Each row is where one point has got to under a steady rotation. How many steps took it there?
The counts run from 0 to 210.
[ -6  -4  -3   0  26 -13  16   2  -9   5   8  21  19  20 -28   6  -6  -8
  -5   8  -9   1   3 -20  15 -24  10   9  12   6 -30   0   7   2   7 -16
 -12  -5  -6  13   4   5   6   0  -4  12   7 -22   5   6  -3  -8   5   4
   8   3  17   4  12  17  18  -2 -15  18 -11 -17   8 -10  31   8]
47
[ 26  -5  -2  10  -4   3  20  14   8  -4 -15 -22 -14  -6  -4  -6 -13  -3
 -10  -3   5  12  19  -5  -1   0 -17  -7   3  -4  11  -2  -6   8 -12   6
  -4 -27  -8  -7   6 -28   9 -36  29   4 -19   4  -8 -16  12  10  -6   8
   5   5  16   7 -21  16  -2   4   7   9 -16  -2  -2  -2   8  -1]
100
[ -1  18   6  12  -7  19  12   3  23   5  -8 -20 -26 -10  15  13   1   1
  -9 -10  -3  32  -2   6   3   6 -12   6   0  -1   0  14 -16   1 -14  12
  -7  16 -15 -28   1 -13  13 -15   8   0  12 -11 -15   1  10   8 -19  -2
   4 -19 -10   0  -4 -24 -29   4   1  -4  12   9  -3  15 -11  -7]
172
[  5  15  14  14   3 -22  10  13   8 -17  -8   2 -19  -5   5   4 -12   1
 -13  -2  -6  19  -2  -9  31  -4 -14 -16   6 -19  29   6 -17   1  -4  21
  -5   2 -11  -8   8   2  -3   1   6   0  -5  -4  -6  -5  -8   0  -2  14
   6  -5   3  -1 -13  -2   3 -15 -27 -22 -21 -18 -12  14  17 -12]
106
[-11  -9   8   2  11 -27  24  -2  -3  13  17  20  -4  -7  12 -15   1  20
  25  -3   6 -12  -4 -26 -11  -1  -2 -10  -7   0   7 -10  16 -20   0   6
  -3  11   2   4  -3  -2  14  11  10 -12   1  19 -15  14  -7   5  -9   4
  -1 -15  16 -16  -4  23  25  -4 -21 -24  14   1  16   4  11   5]
131
[  3   5  12   2  -8  -1   5   3  12   0   3   1  -4  -6  15   3  -2  -6
  -4  -9  -1  -1   9 -27   5  -3 -13 -21  -6  -5  39   5 -18  -5   6  20
   7   0  -9   6  23 -14  14  -6  -4  -3  -9  12   7  -8 -12  22 -24  22
   2  -5   9   6  -2   4  11 -13 -11 -25  -7 -31 -22  -2   2 -14]
197
[-12 -14  11  10  -4  15 -11  -7 -25  -5 -19  -2   2  -2   2  29  -7  -7
 -10 -31 -13   6  -4  22  -2   4   6 -17  -8   0  -1 -12  -8  16  21  22
  -6   5  -8   2   8   3  14 -10  -4  -8  -4   0   9 -13  22 -14 -18 -10
  -8  13  -2 -13  -8  -5 -13   6  -3   7   4 -11 -11  30  11   8]
31
[ -3   0 -18  -6  -8  39 -18 -10  -5  -6   3  -3  -9   8  -3  -4   1  -8
 -21   2   2  19  16   2  30   5   0   8  -8   2  21 -31 -17  18  -8 -11
  23 -17   8   0 -28   1   4 -14   5  -2   8   0  -9 -13   1  -5  -8   4
  29  -3  -3  -8  -9  -6  14 -20   7   7 -11   0  11 -19  17  -3]
93
[-20 -26   5  -1   9 -40   0   2 -19   9 -10  14   2  10  13  -9   6   7
   9  -7   4 -17 -10  -1  -6   9  12   8  11  12 -17 -14 -14   6   9 -11
  -4  -4   6   9  -8   7   1  26  11  -6   4   8  -2   1  -1  -9   8 -17
  -6 -16   3 -27  -8  22  10  -1   1  -2   0  10  18   6  35  17]
42
[-13 -23   1  19  20  10   4 -13 -16   1  -8   3  14  13  -4   1 -20 -12
 -11 -20  -1  -3  -9  -1  -2  -4  10  -5  -2  21 -14  21   5   3  28  18
   6  -3 -25   4   1  -7   2   4 -28  11  -7   3  21  -3   6 -10  -5  -2
  15  15  14  -9  14   7   7  11 -21   3  17 -10  -7  18   2  -1]
120
[  5  24 -16   9   2 -22  17  12   6 -12  -7   2   2  20   1  -4  -6  -4
  -4  10   1  12   1  -5 -14 -15   6  12 -19   3  -9  26   4  -1   4   2
   1 -12 -15 -17  13 -19 -24  19 -15  20  -3   9   1  10 -20  12   7  13
  15  -6  11  -2 -11  15   3   0  -8   8  -4 -26   7 -10  25  -5]
113
[ 14 -12  -5  -7 -11  14  -7  -5  -8   8 -15  16   4  -4 -28   9  17   6
  -6 -17  -1 -11  12  -1   5 -25  23  15  19  -4 -13  -8   9  -4  -8 -14
  12  16 -22  10  -1   0  17  15  10   7  -2 -16  13  -6  11  21  -4  10
  -7  18  -4   5  15   6  -4 -19  14  13 -27  -2   4  -4  -4  -8]
50
[  7  -4 -10   3  -7  17   1 -23   3 -14 -23  -3 -30   9  -1   2 -13   2
  -4 -13  -4  18   6  33 -18  -7  14  -1 -22  -8   8  -8  16   6   0  15
  12  -5 -16 -15  -1 -14   6   5   9   4   3  15  -9  -3   3   6 -11  19
   9  12  10  -6 -20  24  10  -4   5   9  -1 -18  12  -6   3  11]
27
[ -9  14  16 -17 -15  -7 -17  -6 -12 -11  -7  11 -12  22  16  -4  10  -9
 -10   2 -11  -8  -6   9   2   2   5  -3  -4 -22  21 -28 -32  -7   4   8
  20  -1  29   9   6  21  -8   6 -19  -2   8 -16   2 -15 -17  -3  -3   1
   2  -2   6   8  -5  -6   0 -10   3 -15 -11 -20 -17 -13  12   2]
19
[ 10   3   3  -5  -1  27  13  -6 -11   6 -13   8  -4   5   0  17 -17   1
   3 -27 -11  13   1 -14  -4   7  -6 -21 -11 -12  10 -15   3   1  21  29
 -13   3  -8  -2  14  -7  23 -23   9 -15 -15   4   0   2  15  22 -27   6
   2  -1  15 -11  -9  -2   3 -14 -11  -6  -4  -7  -2  12  10  -8]
33
[ -1   7   3   6  20 -13  22   3  -5   2  -1  30   5  17 -17  10  -2   0
  -3   3  11  12   9 -28  18 -27   2  11   5   0 -21  -7  10  -2   4 -19
 -11  -3 -16  -4  -2  -2  12   1  -6  11   8  -9  -6  14   7  -7  -4   6
  20   4   8  -7   2  16  22  -2 -20   9 -11 -19   4  -5  25   4]
46
[ -8  12  -1  -8  -2  -3   3  -4   6   6 -14  15  17   0   4  14 -21   0
   1  -9 -13   1 -14   1 -24  10   8  -3   1   0 -24   8   9  13  13  20
 -12   9  10   2  22  21   4   6  -9 -10 -13   2   3  -3   7  16   3 -16
 -18 -18   8 -14  11  11 -18 -15   3  -2  -2  25 -11   7  32   9]
36
[ -2   5   2 -10   4   3  12  -8   5  10 -12   8  12   5   0   5 -37  -9
   5 -12 -13   3 -11 -12 -19  15  -9  -4   3   0 -10   7  14   9  25  33
 -17   6  -1   5  27  15   5  -4  -5 -14 -14   6   8   0   1  20   0  -3
  -8 -17  21 -10   6  10  -5  -9  -9   5  -2  22  -5   5  26  10]
35
[-20 -11  10   1  15 -36  12 -11   0   6  14  25   4   3   7 -12  -5  13
  20   4   5 -18  -9 -22  -6   2  -2  -5   2   8  -9  -8   7 -14   6   1
   0   9   7   7   4  18   9  21  -3  -8   7  10  -9  13 -16 -10   0  -1
 -17 -18  15 -12   4  23  26  10 -24 -22  18  12  10   2   7  10]
132
[-11 -20   1   8  -2  33 -19 -14  17   9  -3 -10  10 -10   7 -10 -10 -23
 -27  -2   1  -9   2   4  -8   1   4  -9  11  22  -2  10 -22  13  -6   4
  26 -12   5  -2  10   4   4  -6 -18   6   0  -4   4 -27  -1 -19  -4  -3
   2   2   1  15  27  -7 -11   2   4   0  10  26 -17 -12 -15  -1]
6
[  7 -18 -13   0   6  20  -3  -3   2  -1  16 -28  -4  11 -14 -10 -23 -23
   2  -6 -18  16  -1   7  21  14 -18  26  12   6  13  29   6 -11  -3  23
  -8   3 -18  22  -9 -21  -1  -6  21   8   8  -7  11   1   4   5   0   4
   3  -1   3   1   5  -4  -9   1   6  13   2   0  15   3  -2  -5]
168
[ -2  -1  -2   5   2 -17  15   3   7   8  10 -17  13   2   5   7  -3   1
  -6   0 -20   4 -13   5   1  31  -9   0  -7  -3 -19  24 -15 -10  -2  10
 -14  -7   9  -4   3   7  -7 -30  15  -9 -11  -4   0   1 -17  -7   5 -13
 -15 -31  14   7   1  -8 -20  26   1   8   8   9  11  24   7  -5]
175
[ -2  18 -32  -4 -14   1  -6 -12  11 -20   2  -8   6  13  -7  -7  -7   1
 -13   9   8   0  -2  -7  15  28 -12   6 -11   1  11  -5  13   3   6 -18
  -3  -4  16  -6 -12   9 -12  -7  -3  -2  -9  13   5  13 -21 -22  33   9
   8 -27  -6  -9 -22   4  11  24 -10  24  -2   6  13   3   1  20]
89
[  5   4  13   3  19 -24  22   8  16   2   8   5   8 -18  -1  -3   4   8
   0  -1   1 -12  -9 -26  -1   2   0 -22   5   8 -22  14   6 -12  20  -1
 -27   3 -15  -9  22  15  -2   1   0 -15  -8  -3  10  14 -13  -1  11  12
 -15  -4  -8   9   7 -20   9  15 -19  -3   5  12   0   7 -31  -6]
59
[ -7  -8   5   4   4 -23   6   5   0   8 -11   5  25 -16   9   6  -2  22
   7  -3   0 -22  -7  11 -33   1  10 -13  14   6  -6  23  14   8  -1   9
  -3  19   1   6  20   5   2  12  -8   7 -12  13  12  -6  11  14   1 -23
 -13   1   3 -10  13  19 -25   7  10 -11   4  12 -16  25   1   7]
127
[  4 -23   9  -7  15  10   5  -6 -19  -1  14 -11   1  10   4 -22  -2 -13
  10   5   7 -18  -3   3 -21   0  -4  15   2   8 -22  -1  16 -16   1 -10
   7  -8  15  17  -9  -8  -3  -3 -10   9   9 -17  -1   4   7 -22   1  -8
   1  13  14  20  10  -5   4  34  13  13  33  12   4 -16 -25  11]
72
[-18 -23   5  13   6   7  -6 -18 -13 -11 -20 -10   3   2   1  21 -14 -10
 -16 -24 -12   3  -2  32  -8   4   8 -14  -2   4  -6   3  -2  10  27  20
  -7   4  -7   5  14   6   4  -5  -5  -1   2   3  11  -9   9 -27  -6  -8
 -12  13  -2 -13  -5   7  -2  14  -5  12  10  -8  -8  28   8  14]
30
[  6   3  10  -4   4   6 -10  17   6  -1  26  -6  24 -21 -10   8  -9 -13
  11  10 -11   1  -5 -17  -5  10 -10 -16   7   6 -14   9  19  12  19   2
 -28  -9  17  13  12  13 -14  -6   5 -11 -10   5   3   8   6  -3  14  -9
 -32   7  -8  10   7 -20  -7 -15   0   1   4  21 -23  -6   0  -1]
151
[  9 -19 -25   7   2  36 -10  -9   0   0  15 -11   0  -1  -5 -16   3  -6
 -20   0   4   6  17  -8  31   7  -1  -6  -6   7  23  -4  -7  -4 -12  -8
  19 -12 -10   3 -25 -10   9 -19   6   2  -9   5   7  -1 -13  -5  -4  16
  25   1   5   1  -4   2  22   6  -7   5  -1  -6  13  -4 -15 -20]
3
[  1   0  18   2   7 -23   8  17  -3   1  12   7  25 -13  -3   6   9   2
  -2   2   0 -22 -12 -18  -6   7   5 -21   4  11 -25  12   2  -9  22  -8
 -19   1  -2  -4  21  17 -15   0  -9 -13 -14  -4  17  16  -7  -7  18  -8
 -23  -2 -10  11  10 -26  -4   7 -14  -1   8   9 -13  11 -19 -11]
60
[ -4  -3   6   4   5 -21  17   9 -11   8   7  15   2 -14  18  -4  13  33
  28  -1  12  -3   9 -16   0  -3   0 -10 -14 -10  17 -10  10  -9  -9   9
   3   8   2   0  -6 -12  16  10  12 -13 -12  25 -18   8   1  19 -12  -2
  -2 -11   6 -22  -8  22  13  -4 -11 -30   8  -8   9  14   0 -10]
130
[-20  16   3  -8 -17  -4 -10   1  10   9  19 -17   7   1  17  15  13   2
   4  16 -12   8  -6  12 -13  22  -7   2 -14  -4 -11  -2 -16  -2  -8 -10
  -1   0  39  -2   6   9  -4 -22   7  -9  11  -2 -17   2 -15 -16  -4 -19
 -22 -31   1   7   0 -12 -12  13  14   1  14   0  -1   4   5   7]
85
[ -4   6 -11 -10  16  -5  -3   3  12   3  24  10   8   2  -1 -33  -6   7
  13  26   1 -11 -20 -10  -1  11   5   9   2   7   0  11  17  -8  -2  -1
  -4   0   9   7  -9  17 -23  31  -7  -5   4   4  10  18 -19  12  22   7
  14   2  -3  -1  15  -7  10 -17  -1  -9   9  20   9 -23 -15  -9]
65
[  1  15 -13  -2   4 -27   3   4  -3 -11   4   1  10   7   6  -2   3   6
   0   7   0  -5  -3   7 -14   3  10 -16 -29  -9  10   7  15  -6  10   2
  -7 -14   6  -3  11  -3 -20   8  -6   2 -13  26   7  14 -29   4  12  15
   7  -1  11  -4 -23  20  20   6  -6  -1  -2 -40   4   0   4   8]
204
[  6 -21  16  16 -11 -11  -2  -1   6 -19 -15 -12 -12  -8  -1  -1 -19 -14
 -16  -6  -5  -1  -4   9  -6   9   1 -11  13   3   2   1 -14  12  -7  19
  15  -9  -2  -5   6   8 -11   7  12   0 -16  -6 -15 -21   1 -17  21  -2
 -38  -7  12  10  -6  17 -13  -1  -4  -4 -10  31 -10  14  19   7]
103
[  3 -13  -9  11   8   8  12 -19 -16 -13 -24  10 -16  16  -3  -6  -3   8
 -17 -29   6  -3   4  10  -1 -11  19   0 -15   5   3  -3   5  -7  10  18
  14   4 -35 -20 -13 -14   5  14  -8   9  -8  10  14   2  -5  10   5  15
  29  15   7 -11 -12   8  15   3 -12   3   0 -18  12  13 -10  -7]
118
[ -6  22  -3  -2 -10   9  -5  -7  26   1  14 -20  -6 -12  18  -2  -4   1
  15   0  11  14   2 -21   6  13 -35   3   0   5  33  13   2  -4  -3  12
 -14  22   4  -6   7 -17  13  -6  -1  -2  14   9  -6   8  -2   2 -16   6
  11 -24 -14  -2  -5 -17  -7  11  -8  -8  15  13  -6   2 -17   5]
82
[ -2   8   5 -11  13  -4  -9  16 -17  10   5  -1  -3   1  17  -4  25  15
  10  20  13  -5  -5  21   7 -15  11   9   2   7   6  -9  -6   3 -11 -18
   5   3  12  -3 -24  -5 -10  16 -15   2  18  -4   6  10   7  -1  -4 -16
  33  24 -25  -1   3 -21  -5   1  17 -16   8  -7  -5  -7 -23  -8]
68
[  3  -7  13   5  -4 -24   8  16 -14   8  -4  15  11 -19  15   8  20  33
  17  -6  10 -11   6  -3 -11  -2   7 -12  -9  -8  14  -7   6   1 -15   6
   4  17   7  -3  -3 -14  16   8   9  -8 -13  22 -12   3  17  21 -18 -18
  -5   0 -11 -18  -4  13  -7  -5   4 -31   4  -1  -4  30   4 -12]
129
[ 14 -12  19  -8  -6  14  -8  -4   3   6  -5   0 -15 -29   2   4  25   0
   3 -18  -2  -6  13   3  -5  -1   9 -21   6   1 -13 -30  -6  -2  18  -4
 -14  -1  -2  -1   8   8  21 -16  22 -26   5  -5   2  -2  15  -8 -11   7
 -20  17 -20  13  -1 -25  11   0   3   2   4  11   1  -4 -36   4]
147
[  8 -13  14  -4  -4  16  -3  -9 -11  -4   6  -7  -8   4   0  -7   0 -13
   8   1   9 -17  -3  17 -25  -7   3  13  -1   5 -19 -13  13  -9  -8  -5
  18   0  12  -1 -17  -3  -2  -3 -13   7   6 -25 -14   6  17 -24   8 -14
 -15  19   6  28   7 -12  -8  21  14   8  27  18  -5  -9 -30   8]
73
